[[157 152 112 133 133]
 [103 106 137 121 116]] gives 152

[[132 108 153 120 123 128]
 [127 131 103 132 119 133]
 [116 111 106 141 125 144]] gives 131

[[154 133 128 135 108 139 113]
 [108 142 123 112 138 108 140]] gives 133

[[106 106 115 119 129]
 [130 136 112 138 147]
 [153 125 107 142 126]] gives 136

[[120 131 152 132 128]
 [118 137 124 120 123]] gives 131

[[108 124 109 136 120 106]
 [111 125 111 134 121 104]
 [144 132 143 125 137 145]] gives 125
---
[151 147 142 142 148 134 144] ==> 142, 151

[[110 144 110 149 133]
 [118 145 109 150 134]
 [105 130 128 127 118]] ==> 109, 150

[130 156 108 155 137] ==> 108, 156

[155 135 128 125 103 117 139] ==> 125, 155

[115 150 109 146 142 146 110] ==> 146, 150

[136 134 132 155 137 156 155] ==> 155, 156

[[148 105 150 106 104]
 [145 107 148 110 111]
 [149 104 154 106 104]] ==> 148, 154

[127 152 123 128 115] ==> 123, 152
---
array([[114, 146, 112, 138, 141, 141],
       [106, 150, 109, 151, 145, 152],
       [110, 148, 114, 148, 154, 146]]) => 154

array([[116, 142, 116, 145, 139, 137, 115],
       [146, 106, 142, 111, 108, 112, 145],
       [149, 111, 147, 106, 110, 107, 144]]) => 107

array([[136, 128, 125, 126, 124],
       [152, 126, 130, 127, 124],
       [134, 130, 126, 109, 143]]) => 109

array([[124, 143, 125, 117, 144, 130, 134],
       [141, 125, 154, 144, 129, 102, 124],
       [147, 122, 126, 156, 110, 132, 135]]) => 132

array([[139, 118, 107, 127, 128, 124, 127],
       [127, 126, 126, 129, 124, 127, 127],
       [114, 131, 137, 135, 116, 130, 125]]) => 130

array([[134, 122, 129, 124],
       [133, 132, 131, 108],
       [134, 133, 127, 107]]) => 127

array([[140, 141, 113, 113, 142],
       [108, 107, 153, 150, 105],
       [111, 111, 147, 147, 110]]) => 147

array([[138, 116, 132, 141, 106, 139],
       [111, 156, 129, 143, 121, 135],
       [117, 110, 109, 131, 151, 139]]) => 151
---
[[103 148 109 107 147]
 [156 107 149 153 110]] result: 147, 156

[129 121 118 128 123 125 103] result: 103, 129

[100 121 109 120 118 130] result: 130, 100

[[120 139 134 134 131]
 [149 124 138 128 120]] result: 131, 149

[143 116 156 106] result: 106, 143

[150 124 132 116] result: 116, 150

[[121 150 154 146]
 [142 137 131 153]] result: 146, 142

[[129 126 129 134 140 113]
 [121 126 129 112 105 155]
 [135 126 129 144 152 100]] result: 113, 135

[108 150 149 107 149] result: 149, 108
---
[111 103 146 111 109 142 145] yields 146

[114 128 125 142 105 138] yields 128

[[122 115 105 113]
 [122 115 108 117]] yields 113

[118 133  99 133 134 107] yields 133

[[112 104 148 108 108 144]
 [147 157 106 152 151 107]] yields 157

[[114 108 144 112 111]
 [140 145 114 141 142]
 [144 150 110 145 147]] yields 144

[122 142 137 106 138 129 150] yields 137

[[107 127 115 120 119 124 129]
 [128 121 134 137 127 131 117]] yields 134

[[138 142 117 138 140 119 119]
 [113 107 145 112 110 142 141]] yields 145
---
[149 157 106 102 132 135] result: 157, 149

[127 121 145 121 151 118] result: 151, 145

[140 142 135 105] result: 142, 140

[[135 152 139 125 156 108 101]
 [122 108 118 131 105 144 151]] result: 156, 152

[101 147 108 107 144] result: 147, 144

[[115 131 147 147 131 139]
 [152 137 123 123 138 130]
 [153 138 123 123 138 131]] result: 153, 152
---
[[113 108 149 112 108 141 143]
 [145 154 105 150 150 111 112]] → 154

[[145 150 107 148 146 111 110]
 [111 103 145 111 109 145 141]
 [148 153 108 149 150 109 111]] → 103

[[114 108 148 112 109 141]
 [113 105 145 109 107 144]
 [112 107 146 114 108 145]] → 105

[[104 151 113 142 123 126 126]
 [154 112 145 121 137 134 134]
 [153 113 145 121 137 134 134]] → 112

[[147 108 135 145 130]
 [128 125 136 150 147]
 [104 123 133 111 136]] → 125

[[130 117 137 106 111 147 106]
 [121 133 119 158 153 107 150]] → 133

[[131 145 131 146 104 113 125]
 [138 119 131 113 132 122 107]
 [123 127 102 129 147 127 131]] → 119

[[127 125 111 111]
 [152 149 136 147]
 [114 146 142 122]] → 149
---
[[126 130 128 127 131]
 [128 123 135 132 131]
 [120 152 129 130 128]]: 126, 128

[106 144 121 137 106 109]: 106, 109

[[101 100 101 103 155 106]
 [141 143 142 139 113 136]]: 101, 136

[129 128 127 118 130 102 135]: 129, 135

[112 113  99 140]: 112, 140

[[112 104 111 147 131 145]
 [121 109 117 111 117 118]]: 112, 118

[146 156 130 129]: 146, 129

[127 156 128 127 154 127 128]: 127, 128

[104 120 108 110 132 128]: 104, 128

[128 102 133 111 102]: 128, 102
---
127  121   99  155 out 99

137  128  130  152  131
138  128  130  153  131
out 152

106  105  105  156  157  106  157
145  145  145  117  117  144  117
out 106

118  128  125  101  125 out 101

153  123  131  128  127 out 128

121  127  117  154  131  156  118
121  127  117  153  132  157  118
out 156

139  134  118  145  127  154 out 127

144  111  145  131  117  112  104 out 112

126  126  143  125  111  122
126  122  140  134  134  147
138  136  114  154  118  132
out 111
---
array([[130, 131, 146, 119, 138, 124, 126],
       [148, 129, 117, 135, 112, 125, 113],
       [112, 144, 131, 115, 103, 119, 136]]): 146

array([[120, 128, 123, 130, 130, 104, 128],
       [123, 129, 128, 123, 130, 143, 128],
       [118, 129, 126, 122, 134, 127, 124]]): 123

array([[137, 113, 148, 145],
       [123, 151, 110, 113],
       [123, 151, 111, 114]]): 148

array([[116, 142, 115, 152, 125, 117],
       [139, 123, 148, 105, 123, 145],
       [116, 134, 106, 147, 131, 112]]): 115

array([[116, 125, 150, 134, 110, 127, 134],
       [129, 139, 122, 125, 102, 134, 120],
       [131, 135, 142, 125, 127, 130, 110]]): 150

array([[158, 116, 139, 155, 137],
       [154, 136, 119, 156, 121],
       [138, 129, 130, 138, 128]]): 139

array([[137, 107, 125, 124, 114, 149],
       [130, 103, 113, 143, 140, 120],
       [141, 145, 113, 121, 110, 151]]): 125

array([[120, 136, 122, 119, 147, 134, 150],
       [116, 142, 133, 120, 119, 143, 127],
       [139, 115, 110, 145, 130, 109, 155]]): 122
---
Q: [115 111 129 140 103]
A: 129

Q:
[[151 141 120 123 111]
 [106 121 107 144 110]
 [138 110 116 125 138]]
A: 107

Q: [134 109 119 105 132 112 153]
A: 105

Q: [157 142 129 137 130 106 135]
A: 137

Q: [125 115 101 122 157]
A: 101

Q: [117 149 110 155 119 101 142]
A: 155

Q: [106 116 136 127 146 114 130]
A: 127

Q:
[[129 125 126 127 120 127 126]
 [113 133 116 125 137 121 150]
 [121 121 122 135 126 134 131]]
A: 125

Q: [118 114 150 122 140]
A: 150
